In the data rows, 128 means zero.
Here are some points, one per row:
061;083;102;175;115;068;100;148;167;099;167;175;155;143;154;134;163;099;151;153;104;119;084;134;114;141;149;093;147;057;134;101;135;115;106;115;082;145;129;207;205;124;095;088;090;151;126;105;087;104;143;147;113;089;119;144;126;131;189;129;121;169;153;099
088;107;058;104;164;093;116;135;109;153;133;178;075;105;179;126;181;125;124;071;061;146;136;115;154;124;204;108;157;157;136;117;104;174;175;055;111;105;104;165;124;108;091;149;093;129;151;110;181;139;146;143;127;179;075;108;189;102;167;109;182;127;174;084
058;150;129;057;106;147;127;114;094;075;077;145;141;090;154;108;113;129;082;141;112;104;154;103;106;114;021;133;184;177;113;147;129;097;147;107;082;063;127;102;124;130;091;136;124;178;114;063;141;111;106;163;152;174;030;197;080;101;123;129;072;163;119;143
159;114;117;140;092;105;095;123;147;161;172;157;100;093;138;132;131;093;141;122;101;175;065;126;156;153;022;150;101;136;142;170;118;127;225;140;138;107;144;119;083;109;122;078;125;121;141;113;113;168;136;141;173;138;113;081;108;137;145;171;164;121;134;134
147;118;134;122;099;186;162;095;181;157;172;155;119;138;127;151;168;131;127;157;148;084;137;165;111;084;144;167;102;129;099;179;146;155;092;146;120;132;096;094;228;136;158;198;091;122;069;087;152;131;122;091;108;121;148;165;118;121;141;084;144;121;125;184
138;080;130;157;089;145;149;201;110;092;112;092;142;109;129;098;142;096;082;139;061;139;071;115;134;136;107;120;162;174;119;102;149;127;107;152;188;114;115;158;072;145;180;169;164;113;125;139;102;160;090;120;127;171;160;119;184;113;149;108;071;131;127;168
132;109;117;129;073;163;112;089;075;134;089;146;125;124;142;202;154;136;169;215;147;141;135;063;078;129;150;117;153;133;134;159;127;121;158;127;154;129;116;159;133;107;124;061;166;121;124;177;167;095;203;080;062;122;138;136;125;064;097;155;146;107;115;128
087;180;141;118;155;111;145;155;115;071;134;121;109;087;142;064;130;198;157;155;137;132;167;139;094;103;127;134;108;083;100;109;135;126;123;111;085;168;155;079;119;087;088;146;087;123;154;148;125;117;100;136;150;121;136;131;155;086;126;091;096;113;101;242
118;130;136;165;145;065;087;075;139;125;124;131;155;068;143;100;191;143;114;124;146;157;137;085;092;109;166;078;183;113;143;130;117;124;107;104;085;103;152;105;122;145;156;164;076;158;148;126;123;181;111;134;135;097;156;186;119;154;199;153;137;128;137;157
103;174;115;131;118;173;148;125;133;120;091;117;126;099;134;152;113;152;029;098;113;130;117;109;087;200;193;173;133;120;154;162;076;093;177;119;159;107;149;181;133;138;082;080;141;109;173;167;171;136;128;096;135;034;039;147;167;139;128;111;091;127;064;102
121;091;132;106;162;135;186;094;128;133;166;168;144;157;102;095;079;163;135;119;052;109;118;146;107;090;114;114;156;162;155;104;109;133;144;140;136;132;113;158;120;193;088;108;168;167;141;150;089;107;097;094;107;123;152;099;143;133;096;123;123;050;097;128
183;154;102;123;068;082;095;121;142;178;103;156;175;141;146;130;138;131;093;129;145;173;114;119;196;187;160;130;123;173;126;116;139;118;124;142;137;156;104;074;054;131;143;101;080;134;123;223;095;119;130;194;168;146;140;118;099;087;126;088;119;094;120;067
105;139;114;120;169;128;115;164;135;089;127;126;096;141;105;126;106;193;139;125;076;120;188;155;105;111;131;119;083;143;165;164;129;123;103;165;187;110;148;085;138;162;145;165;127;111;100;138;013;113;145;099;123;106;127;133;165;100;079;132;163;120;182;138
141;082;118;096;099;184;121;101;165;133;115;036;100;098;136;092;129;129;168;109;177;086;161;112;123;139;144;123;081;077;080;108;128;153;181;113;155;157;146;184;093;112;147;105;135;147;189;108;084;089;115;134;085;145;135;144;102;157;175;156;128;112;133;104
179;139;203;118;123;142;136;144;131;102;129;145;122;105;084;133;148;155;097;129;172;099;163;153;111;075;114;127;114;122;139;119;172;142;129;111;150;118;090;083;130;148;128;120;134;160;099;081;168;069;168;089;143;122;113;196;075;139;139;174;156;148;100;152
100;128;127;146;103;080;160;119;136;097;138;121;127;135;170;094;157;110;152;140;124;101;135;130;106;132;141;134;168;069;100;106;093;133;111;118;104;115;126;109;116;148;133;184;106;098;145;146;112;158;120;153;109;107;184;173;130;165;000;112;139;196;167;099
120;160;129;152;161;131;131;089;147;077;141;134;086;229;150;102;138;138;111;152;180;148;157;138;255;122;117;125;144;126;125;059;136;100;079;135;149;072;078;128;163;112;131;164;124;117;095;125;136;178;127;073;153;152;085;127;121;138;147;146;121;179;140;158
102;092;109;134;191;070;183;183;167;090;107;080;155;175;090;131;133;144;146;155;115;093;147;194;148;049;093;084;073;140;197;168;139;141;161;181;083;129;159;143;076;119;187;126;144;087;082;136;129;105;170;093;134;098;150;110;135;125;090;126;128;120;137;159
112;114;158;113;169;141;089;143;155;155;118;192;129;094;134;177;136;084;136;170;211;160;106;093;093;189;080;151;110;138;073;088;087;110;169;154;100;110;116;158;153;170;099;140;145;164;146;148;164;079;097;081;102;162;159;098;129;166;123;133;126;081;094;064
099;190;117;166;152;146;134;157;142;115;156;115;134;140;145;078;094;086;171;163;140;107;219;124;100;112;143;112;111;119;129;146;157;167;098;109;101;178;148;123;105;114;159;137;151;047;096;110;145;130;123;107;154;203;132;124;174;142;107;140;142;102;115;107
145;115;131;134;088;154;088;132;090;176;125;117;122;155;112;227;121;148;124;116;108;128;037;090;108;138;131;114;069;143;124;112;087;171;148;113;091;124;134;119;092;180;117;069;098;099;158;119;085;157;103;210;181;131;107;103;149;080;108;152;123;113;172;173
132;147;104;155;138;163;083;155;129;077;016;134;147;109;095;158;146;125;066;104;147;115;109;142;183;095;107;049;125;122;105;141;159;100;129;097;144;139;115;085;191;086;133;140;146;204;080;132;175;148;071;184;161;118;154;162;109;173;131;113;131;173;136;165
230;232;192;116;099;080;141;154;164;186;164;113;142;157;100;110;070;063;176;040;109;154;103;131;104;133;203;135;091;087;125;147;148;114;164;116;113;118;154;136;112;091;117;102;118;132;120;124;142;134;125;092;110;133;163;093;106;104;117;126;152;079;163;149
141;116;131;153;089;140;169;122;139;105;200;068;107;133;141;134;117;208;111;109;144;139;186;121;133;121;134;109;189;131;126;115;148;117;092;148;082;143;115;088;138;089;136;182;110;133;072;086;148;113;161;101;109;092;128;040;097;182;172;170;116;159;124;184
166;159;119;146;107;138;091;141;107;158;095;099;127;184;160;071;123;108;100;144;106;146;061;115;151;121;069;174;121;166;137;122;099;105;132;127;118;155;136;120;143;121;169;114;164;101;149;138;097;079;121;157;113;070;189;108;136;069;135;087;167;166;105;064
107;082;137;097;226;175;115;117;138;143;123;112;106;154;116;161;110;081;169;106;122;150;108;206;149;147;158;137;146;153;133;120;127;109;165;172;147;153;115;132;123;159;115;093;155;161;174;133;136;212;120;117;129;123;140;155;103;129;112;115;102;163;101;077
124;119;150;156;072;106;112;087;073;113;099;164;166;106;096;164;157;111;163;089;130;086;153;105;255;176;142;162;125;108;120;115;071;150;136;139;122;111;164;150;154;145;136;125;136;131;138;082;164;115;105;130;134;131;138;156;155;156;142;129;124;123;117;077
140;155;132;095;138;164;117;104;114;160;090;145;148;098;131;112;076;109;145;109;168;148;076;121;071;155;143;162;167;102;110;108;218;128;072;134;200;146;148;139;052;115;131;091;141;125;104;141;139;132;147;170;114;093;099;041;124;133;132;122;132;121;149;074
165;070;115;104;149;093;139;113;034;250;168;087;123;099;096;132;085;096;139;095;130;145;115;144;099;145;106;125;108;152;148;134;153;123;000;128;150;148;136;145;183;138;084;109;145;110;172;167;147;115;149;079;122;170;105;106;114;180;108;124;134;102;123;114
138;110;140;112;181;132;196;141;134;113;187;110;137;176;090;146;090;157;121;163;155;105;180;149;084;110;129;182;105;128;150;172;105;144;091;124;165;152;107;109;161;079;152;196;157;087;131;119;111;145;160;231;109;169;125;139;104;134;140;132;090;133;115;147
There is one direction along which these points spread out most. Take the direction at right angles to it along which they spread out most. Go by this last direction. How many in every 100 of the points above lie lower along it than each point below? Answers are rounded to whole numbers. More than half of the points above lie lower than the first one.
230;232;192;116;099;080;141;154;164;186;164;113;142;157;100;110;070;063;176;040;109;154;103;131;104;133;203;135;091;087;125;147;148;114;164;116;113;118;154;136;112;091;117;102;118;132;120;124;142;134;125;092;110;133;163;093;106;104;117;126;152;079;163;149 0
099;190;117;166;152;146;134;157;142;115;156;115;134;140;145;078;094;086;171;163;140;107;219;124;100;112;143;112;111;119;129;146;157;167;098;109;101;178;148;123;105;114;159;137;151;047;096;110;145;130;123;107;154;203;132;124;174;142;107;140;142;102;115;107 17
147;118;134;122;099;186;162;095;181;157;172;155;119;138;127;151;168;131;127;157;148;084;137;165;111;084;144;167;102;129;099;179;146;155;092;146;120;132;096;094;228;136;158;198;091;122;069;087;152;131;122;091;108;121;148;165;118;121;141;084;144;121;125;184 43
132;109;117;129;073;163;112;089;075;134;089;146;125;124;142;202;154;136;169;215;147;141;135;063;078;129;150;117;153;133;134;159;127;121;158;127;154;129;116;159;133;107;124;061;166;121;124;177;167;095;203;080;062;122;138;136;125;064;097;155;146;107;115;128 47
107;082;137;097;226;175;115;117;138;143;123;112;106;154;116;161;110;081;169;106;122;150;108;206;149;147;158;137;146;153;133;120;127;109;165;172;147;153;115;132;123;159;115;093;155;161;174;133;136;212;120;117;129;123;140;155;103;129;112;115;102;163;101;077 33
165;070;115;104;149;093;139;113;034;250;168;087;123;099;096;132;085;096;139;095;130;145;115;144;099;145;106;125;108;152;148;134;153;123;000;128;150;148;136;145;183;138;084;109;145;110;172;167;147;115;149;079;122;170;105;106;114;180;108;124;134;102;123;114 3
061;083;102;175;115;068;100;148;167;099;167;175;155;143;154;134;163;099;151;153;104;119;084;134;114;141;149;093;147;057;134;101;135;115;106;115;082;145;129;207;205;124;095;088;090;151;126;105;087;104;143;147;113;089;119;144;126;131;189;129;121;169;153;099 83
118;130;136;165;145;065;087;075;139;125;124;131;155;068;143;100;191;143;114;124;146;157;137;085;092;109;166;078;183;113;143;130;117;124;107;104;085;103;152;105;122;145;156;164;076;158;148;126;123;181;111;134;135;097;156;186;119;154;199;153;137;128;137;157 90
100;128;127;146;103;080;160;119;136;097;138;121;127;135;170;094;157;110;152;140;124;101;135;130;106;132;141;134;168;069;100;106;093;133;111;118;104;115;126;109;116;148;133;184;106;098;145;146;112;158;120;153;109;107;184;173;130;165;000;112;139;196;167;099 63
179;139;203;118;123;142;136;144;131;102;129;145;122;105;084;133;148;155;097;129;172;099;163;153;111;075;114;127;114;122;139;119;172;142;129;111;150;118;090;083;130;148;128;120;134;160;099;081;168;069;168;089;143;122;113;196;075;139;139;174;156;148;100;152 67
